In the data rows, 128 means zero.
Here are some points, one per row:
[136  55 162 113  77 151  98 156  75 149 181 130 119 171  93 132  88 153
 123 181  79 213 148 129 199 110 147 114 180 184 164 127 182  99 203  99
 144]
[ 95 100 166  74 138 144 167 156 172  75 143  50  96 149  92 136 151 114
 129  78 192 196 131 125 103 111 158 197 125 178 191 153  95 163 147 142
 122]
[ 31  91 128 111 114 136 209 125 155 144  82 146  93  95  65  90 111 100
 148 119  96  66 121 190 198 154 255 128 112 151  76 143 138 131 129 167
 139]
[183 118 108  80 152 103  65 169 106 142 151 141  97  85 173 151 118 139
  40 153  99 113 134  67 103  93 213  74  37 100  86 107 116 125  94 105
  97]
[ 95 155  60  92 114  99 127 115 143 160 130 146 162 245  86 144 251 103
 147 175 123 153 148 189  89 120 178 126  99 137  56  89 145 181 164 161
 158]
[109  36  93 100 142 142 130 141 206 126 105 210 144  80 148 176  93 117
 143  82 118 111 147  84  74 158 111 103 114  63 156  41  49 181 142  96
  87]
[144 123 122 185 128 139 103 183 158 128 109 181 215 130 174  58 157  96
 102 123  13  76 149  93 110  96 185 155  58 188 164 160 183 207 156 123
  95]
[131 128 138  86 168  60  61  94 198 130  87 170 134 106 148 122 164 154
 135 131 179 139  70 142 122 117  34  84 137 157  98 148 164  42  93 122
  88]
[121 121 138 214 123 178 115  50 129 142 199 141 129 166 125 141 112 143
 120  52 165 122 108 114 195 132 172 122 116 120 183 108 140  73 116 148
 160]
[113 127  78 155  74  71  77 169 129 138 114 149 102 155  67 141  71 248
  92  49 111 113 200 118 131  70 161 146 123  73 105  53 166  93 168 166
 144]
[103 119 168 151 183 186 101  60  78 138 164 180 109  57 125 105 149  99
 107 103  80 200 191 142 114  99 116 103 190 116 149 155 191 138 118 233
 142]
[110 163 125  67 119  75  78 141 193 160 169  84 140  89 125 145 120 164
 240 154 158 189 176  27 116 115 145 162 122 104 130 111  97 115 114 176
 185]
[160 132  94 136 212 181 173  92  70  80 111 138 110 178 145  41 102 101
 136 114 183 181 153  64 164 127 120 209  87 111  80 132  71  77 103 112
 123]
[110  76 100  99 121  82 144 152 130 118 181 169 209 130 161 117 146 143
 154  98 158 120 128 135 186 100 148  64 193 160 169 104  94 141 119  98
  85]
[162 107 113 137 109 141  91  49 224 114 145  90 101 114 166 152 169 124
 152 169 151 206 129 174 114 121 161 107 124 122 177  65 120 136 133  87
 155]
[ 71 134 156  97 162 173  84  78 101   2 107 186 182 146 172  91  69 146
 100 127 227 170 187 132 140 153  85 165  93 149 107 149 108 169 201 100
 102]
[109 130 144 133 188 140 207  84 114  85  98 106 136 165 129 154 161 159
 152 145  97  90 165  79  95 149  97 137 145 176  45  42 102 176 114 151
 167]
[146 105 105 171 187 129  96 139 117  44  27 134 138 120  90  88 106 105
  81 144 132 162 113 129  75 124 102 174 216 173 145 122 121  79 133 175
 222]
[ 68  99  47 108  48 131  92  93 118 171 132 101 148 115 162  79 133 111
  89  63 105 100 136 114  51  97  94 101 135 126 125 148 231 125 164  44
 119]
[ 55 163 113  64 132 181 152  96 149 130 205 127 114 143 157 104 105  78
  87 194 117 153 156 178  88 108 139  97 165 182 142  75 147 119 144 192
 101]
[ 84   6 121 147 136 143 106 213  84 208 156  35 183 152 186 125 132 141
 189 144 154 101 167 128 101 160 123 174 104 144 133 141  99  95  81 110
 107]
[141 159 171 122 151 146 117 100 102 185 112 161 139 105 154  83  80 103
 107 178  88 145  50 122 102  41 142 136 161  27 125 106  62 180  88 128
 163]
[ 85 200 102 193 132 171 118 198 182  72 145  94 102 145 160 101  80  41
 130 124  85 138 102 123 177 106 133 180 175  97 195  87 124 122 137 118
  76]
[134 104 152 153  95  81  44  84  39  90 100  77 108 116  52 107 176  83
 181 166 113  92  76  93 113  90 119  44 100 179 120 124 108 171 132 137
 142]
[124 101  64 131  68  91  74  73  90 100 110 175 171 154 158 172 163 172
 190 141  67 134 147 170 141 139 159 243 188 180 176 130  71  97 100  95
  63]
[ 76 171 129 116 148 125 121 171 102 112 130 193 147 127 117 126  52  64
  77 228 186 141 156 113 106 158 120 166 122 155 160 163 157 171 123 144
 223]
[133 102 147 172 165 106 145 125  74 131 124  47 142 101 176 120  78  55
 121 106 119 135 175 145 181 150  96 108 202 136  84  94 136 135 134  91
 150]
[141 150 115 147 122 175  52 187 202 176 116 140  70  97  71 149 127 192
 167  85 144 127  92 180 184 194 126 134 137 130 124 185 139 105 149 145
 114]
[229 151 129 136 114 113 110 118  67 123 123  72  79 167 123  85 101  41
 107 102 210 136 127 165 140 153 154 167 111 110 139  72 128 169 152 170
  25]
[173 198 118  79 106 227 144 145  97 100 132 169 145  57  33 123 164 120
 129 114  85 126 178 201 165 133 119 139  84  99 159 117  98  62 160  58
 197]
[105  88  38  63  73 123 117  52 121 157 194 155 111 152  92 140 140  94
 127 131 144 127 115 102 149 153  85 164 169 133 113 112 111 133  43 119
 104]
[125  53 101 171 105 145 132 218  87 134 168 175  26 115 154 210 123 135
 177 162 217 108 170 164 134  80 134  79 169 120  77 155  96 118 128 138
 158]
[ 94 100  77 102  94  97 125 118  89 113 106 116  94 109 110 119 106 134
 137  78  80  94  89  65  85  73 111 135  84 142 167 140 140 105  61 187
  62]
[ 93 144  83 176 131  89 123  78 109  57 109  95 113 105 152 164 141 158
 135 147 112 126  86  51 217 153  95  67  32 110 128 166  89 105 160 136
 149]
[100 131 195  84 101  61 173 147 123 167 177 140 106  51 129 101 135 110
 142 133 108 135 100 191 155 182  65 100  87  60  98 162 147 126 195 177
  81]
[107 143 162 186  91 130 135 108  90   0 183  73 178  82  81 175 105 175
  72 158 129 114  85 138  59 128 124 137 171  71  98 188 168 145  98 157
  98]
[122 199 143 141  91 126 188 124 150 184 162 101  80 142 167  51 131 176
 140 148 154  47 148 102 104 113 156 159 102 135 159 172  82 146 109 105
 134]
[145 140 159 117  60 150 124 165 183 130 104  88 202 236 143 156 148 118
  98 118 125 127 166 138 126 150 103  57 193 139 153 125 105  73  38 150
  94]
[143 102 139 121  30 120 209 190 159 110 109 126  75 111 124  89 124  92
  99  79 133 165 127 110 125 136  40 158  95 138 129 147 131 150  86 112
 196]
[106 129 133  99 105  99 106 179  64 119 214 206 227 130 164 153 180  45
 143  26 171 129  38 128 143 142 151 136 110 158 139  95 151 115  84  99
 145]
[152 156 148 167 135 134 141 119  75 106  90 160 179 211  53  78  35  63
 118 177 144 157 192 137 123 135 132  69 112 128 105 160  98  56  82  51
  91]
[117 109 116 201 166 140  93 149  99 137 168 101 152 121 129 143 172 107
 151 157 175 125  66 123 122 132 144 185 124  58  60 157 188 128 160 105
 128]
[122 157  78 114 143 136 191 127 127  85 131 135  89 140 102 168 225 132
 133 150 148  63 156  63 117 113 156  49 188  93 146 135 196 157 145  14
 114]
[252 113  83 137  83 142 175  93 130 144 146 107  97 152 189 156 181 157
  56 121 137  70 139  79 103 158  64 134 132 106  52 111  67 102 196 197
 202]
[130 182  81 167 102  93 119 103 131 133 174  55 112  30  41  81 101 142
 114  85 157 144 181 201 111 163 142  96 170 139 150 161 115 185 123 119
 121]
[152 103 126  42 131 111 128 111  93 139 110  59 150 127 107 208 129 172
  97 152 122 145  78 115 162  81 152 146  92  96 152 108 108 144 182 129
 139]
[252 140  74  90 173 214 197 140 103  75 110 112 221 151 113  83  81 218
 255 149 132 110  81 182 111  72 107  45 105  76 150 135 151 122 140 213
 165]
[202  63 152 100 177 137 205 144 179 134 140 143 108  54 164  87 187 132
 110 154  99 100 207 118 190 146 110 152 142 150 157 199 184 162  73 142
 111]
[ 93 106 101  81 138 100 177 143 166 134  72 123 112  68 185 165 147  92
  96  86 156 168 164 126 199  81 155 126 160 104 120 123  92 102 144 126
 123]
[ 93 159 196 150 196  99  94 110 150 192 160 144 104 241 126 117 129 163
  88  59 148 173 164 148 112  65  98 102 150 134  70 225  86 162 151 113
  83]
[177 130 149  96 180 136 139 200 168 107 158 117 115 150 171  30  71 178
 113 120 158 145  84 162 129 108 145 124 122 202 111  83 163 133 108  74
 132]
[126 140  99 127 155 107 109  63  73 126 137  89  74 139 171  97  83 123
 175  93  73  75  81  77 121 165 122  70 103 190 182 136 178  96 101 165
 169]
[102 201  87 136 155  68 180 161 124 145 102 170 138 115 152 226  47 131
 143 130 152 135  90 115  89 139 135 128 117 166 162 117 210 105 111 160
 172]
[133 171 140  45 118 137  93 182 161 178  78  60 146 104 153 173 160  99
 104 134 175 103 159 155 148 195 197 110 133 136 149 167 128  86 207 136
 124]
[186 143 200 178 172 136 142 116 137 172 119 172  93 106  14  81  97  95
 130 104 164 107 134  59 134 109 111 137 159 117 177  95 208 108 218 153
  87]
[106 187 112 120 100 159 168 135  82 129  48 138 160 158 163 182 110 131
 123  85 110 136  91 137 103 127 163  78 195 127  58 131  70 113 166 175
 106]
[202 165 168 152 134  48 147 149 162 119 148 125 119 170 141 215 157 101
 146 144 117 167 133 135  92  48 111 142  72 140  98 134  81 162 118 163
 155]
[ 88 127 107  78 117 161  87 163 122  82 108 135 114 114 158 123 175 132
 132 170  85  54  67 113 117  43  30 142 153 127 138 148  82  99 196 181
 164]
[104 103 146 122 128  35 175 184 134 143 110 176  72 168  93 106 167 176
 133 219 114 143  86 189  99 225  75 122 112 105 128  84  97 120 148  89
 108]
[175 178 147 119 170 121 143 143  73 116 166 111  79 116 101 146  68 158
 157  91  23 126 199 171 196 184 106 130 129 161 135 154 122 205 142 123
  77]
[177 118 182 131 119 131 106 149 120  84  72 137  40 128 174 109 128 134
 237  78 103 153  72  82  63 160 135 120 166 121 107 133 126 193 163  81
 192]
[177 184 174 150 143 154 142 110 142 175 149 178 127  86  19 150  70 113
  51 126 123  50  55 103 200 144 103 164 180 230 171 170 129 224 122 120
 115]
[101 107  48 164 120 153 159 135 182 126 137 138 128 138 108  74 144 133
 129 166 117 150  89  42 132 145 175 121 149 123 112 208 117  96 114 153
  66]
[126 163 163 181 109 255  98 136 116 151  78  98 125  73  67 128 177 124
 174 112 136 105 121 101  41  87  52  88  29 137 101  64 108 137 124 145
 146]
[112  46 141  53 172 161  82 114  83 137  89 107  80 151 124 200 139 163
  43  99  99 117  61 132 104 165 133 133 105  90 142 200 137 149  37  77
 114]
[144 145 157 135  48 175 191  89  99 166 152 188 118 145 206 189 157 180
 146 180 129 208 122 120  80 194 140 141 105 139 132 125 142  78 154  80
  58]
[105 102 178 178 128 129 196  46 136 139  54 139 153  96 135 155  82 106
 142 132 198 161 161 222 144  47 123 157  94 154 134 133 149 116 104 113
 104]
[ 69 156 172 102  81 115 159 149  97 173  62 110 155 152 139 138 155 208
 120 174 154 143  82  76 230  74  74 140 149  64  82  26 142 182  90 117
 113]
[145 124 150  62 131  15  99  68 129 110 149 155 132 149 120 142  94 100
 132 123  97  69 106  94  70 124 153 151 131  62 159 168 143  83 117  62
 151]
[174 119 123 162 117 102  74  75 101 195  59 140 166  74 139  54 156 101
 118 165 155 112 137 143 137 145 146 178 138 147 147 200  97 159 153 103
 153]
[146 134 215 212 221 139 152 126 122 169 145 108 193 156 142 172 110  88
  92 147 126 131 152  89  48 129 138 101 151 145 174 120  69  48 152 127
 157]
[129  91  15 190 178 106 145 166 189 189 139  91 154 108  91 113 124 138
  59 106  52 226 107 183 118 171  98 109 105 141 129 117 115 160 141 101
 129]
[115  32 196 123  82 130 114  81 188 100 131  97 128 125 100  97  76 113
 134 155  84  44 102 123 107 168 161 143 114 143  50  83 131 102 157 135
 110]
[103 154 177 178 170  99 114 117  88  80 131 175  86 103 169  60 198 198
  71 110 158 103 140 190 131 142 176  82  92  96 186  37  83 118 104 180
 148]
[ 67 116 112 119 141 132 101  38 182 154 166 104 140 175 120 159 131 161
 139  73 110  27 111 183 157 121 103 148  86  99 149 166 156 120 149  84
 173]
[135 145 138 126 185 126 118 186 136 146  86 124 154 166 120 142 181 103
 155 150 136 116 168 134 111 236 134 151 150  32 163 110 190 185  63 161
  82]
[139 196 191 121 165 112 122 169 176 125 189  79 169  66 109 111 216 166
 156 115  84 142 134 135 153  89 151 163 143 158  32 112 136  48  86  89
 157]
[115 149 150 120  51 150 113 133 175 132  77 107 105 160 170 135  98 120
 150 102  86 177 169 167 152 153 162 150 126 109 142 171 166 153  92 151
 161]
[156 151  83 155  72 152  86 157 186 128 157 188 148 131 186 201  94 115
 142 198 172 112 186 131 183 142 100 134  65 130  75  92 151 121  65 131
  96]
There is one direction along which these points spread out most. Where along it does each point below lie, from 0 to 99? The average is 50, and the first point in the table lies past the average. One standard deviation of the points above along it is 16.
[103 154 177 178 170  99 114 117  88  80 131 175  86 103 169  60 198 198
  71 110 158 103 140 190 131 142 176  82  92  96 186  37  83 118 104 180
 148] -> 54
[ 69 156 172 102  81 115 159 149  97 173  62 110 155 152 139 138 155 208
 120 174 154 143  82  76 230  74  74 140 149  64  82  26 142 182  90 117
 113] -> 25
[175 178 147 119 170 121 143 143  73 116 166 111  79 116 101 146  68 158
 157  91  23 126 199 171 196 184 106 130 129 161 135 154 122 205 142 123
  77] -> 77
[107 143 162 186  91 130 135 108  90   0 183  73 178  82  81 175 105 175
  72 158 129 114  85 138  59 128 124 137 171  71  98 188 168 145  98 157
  98] -> 57
[135 145 138 126 185 126 118 186 136 146  86 124 154 166 120 142 181 103
 155 150 136 116 168 134 111 236 134 151 150  32 163 110 190 185  63 161
  82] -> 49
[106 129 133  99 105  99 106 179  64 119 214 206 227 130 164 153 180  45
 143  26 171 129  38 128 143 142 151 136 110 158 139  95 151 115  84  99
 145] -> 37
[106 187 112 120 100 159 168 135  82 129  48 138 160 158 163 182 110 131
 123  85 110 136  91 137 103 127 163  78 195 127  58 131  70 113 166 175
 106] -> 41
[124 101  64 131  68  91  74  73  90 100 110 175 171 154 158 172 163 172
 190 141  67 134 147 170 141 139 159 243 188 180 176 130  71  97 100  95
  63] -> 31
[177 130 149  96 180 136 139 200 168 107 158 117 115 150 171  30  71 178
 113 120 158 145  84 162 129 108 145 124 122 202 111  83 163 133 108  74
 132] -> 62
[ 84   6 121 147 136 143 106 213  84 208 156  35 183 152 186 125 132 141
 189 144 154 101 167 128 101 160 123 174 104 144 133 141  99  95  81 110
 107] -> 29
[115 149 150 120  51 150 113 133 175 132  77 107 105 160 170 135  98 120
 150 102  86 177 169 167 152 153 162 150 126 109 142 171 166 153  92 151
 161] -> 51
[100 131 195  84 101  61 173 147 123 167 177 140 106  51 129 101 135 110
 142 133 108 135 100 191 155 182  65 100  87  60  98 162 147 126 195 177
  81] -> 50
[146 134 215 212 221 139 152 126 122 169 145 108 193 156 142 172 110  88
  92 147 126 131 152  89  48 129 138 101 151 145 174 120  69  48 152 127
 157] -> 65
[ 94 100  77 102  94  97 125 118  89 113 106 116  94 109 110 119 106 134
 137  78  80  94  89  65  85  73 111 135  84 142 167 140 140 105  61 187
  62] -> 39
